[[117 123 114 151  97 159 138 169 150  98 134 122 130 121 147]
 [135 109 113 137 104 160 129 171 109 104 119 112 151 110 116]
 [104  94 129  87 138  86 118  83 107 169 136 115 121 126  88]
 [144 142 109  92 133  98 123  87 120 140 104 136 127 129 175]
 [ 98  75  79 119 137 108 152  92 119 120  96 127  99 115  53]
 [107  96 129 110 126 105 110 108 112 133 120 118 107 111  97]
 [116 101 132 142 120 142 121 119 132 105 127 118 120 109 138]
 [136 130 143 114 121 109 104  96 120 152 148 121 130  94 153]
 [118 130  71 114  84 116 198 120 102 127  75 121 148 103 155]]
Counting starts at 1.
The entry at row 2, column 3?
Answer: 113
The entry just right of 140?
Answer: 104
The entry at row 1, column 3 is 114
The entry in row 3 and column 1?
Answer: 104
The entry just right of 122 -> 130
The entry in row 1 and column 2 -> 123
The entry directly above the smallest entry?
Answer: 175
The entry at row 1, column 1?
Answer: 117
The entry in the bottom-right corner is 155
The minimum: 53
The entry just right of the largest entry is 120
The entry just left of the centre entry?
Answer: 152
The entry at row 3, column 2?
Answer: 94
The top entry of the column that holds the largest entry: 138
The entry in row 2 and column 2?
Answer: 109
The entry directly above 155 -> 153
The entry in the top-right corner?
Answer: 147
The entry in row 2 and column 1 is 135
The entry just left of the smallest entry: 115
The bottom entry of the column that holds the largest entry -> 198
The entry directly above the centre entry?
Answer: 87
The entry just left of 140: 120

m =
0.40,4.28,0.85,1.29,-2.06
0.02,-2.05,3.03,0.16,1.11
1.77,-2.16,0.43,-0.32,-0.15
Counting starts at 1.
Give the entry directly above 0.02.
A: 0.40
Give the entry in row 1 and column 3.
A: 0.85
The entry at row 3, column 3: 0.43
The entry in the bottom-left corner -> 1.77
The bottom entry of the column that holds the largest entry -> -2.16
The centre entry is 3.03
Give the entry directly below -2.06.
A: 1.11
The entry just right of -0.32 is -0.15
The entry just right of the centre entry: 0.16

[[-3.29 -1.11  1.62  1.20  3.51 -0.05 -2.85 -0.13 -1.12]
 [-4.95 -0.06  0.94  0.12 -3.91 -1.27 -0.43 -2.76 -1.17]]
Indices start at 1.
The top entry of the column that holds the smallest entry is -3.29
The maximum -> 3.51
Find the entry at row 2, column 2.
Answer: -0.06
Find the entry at row 1, column 3.
Answer: 1.62
Find the entry just left of -0.13.
Answer: -2.85
The entry in the top-right corner: -1.12
The bottom-left entry is -4.95
The bottom-right entry: -1.17
The entry in row 1 and column 2: -1.11
The entry in row 2 and column 3: 0.94
The entry just left of -1.17 -> -2.76
The entry directly above -2.76: -0.13
Find the entry just left of the largest entry.
Answer: 1.20
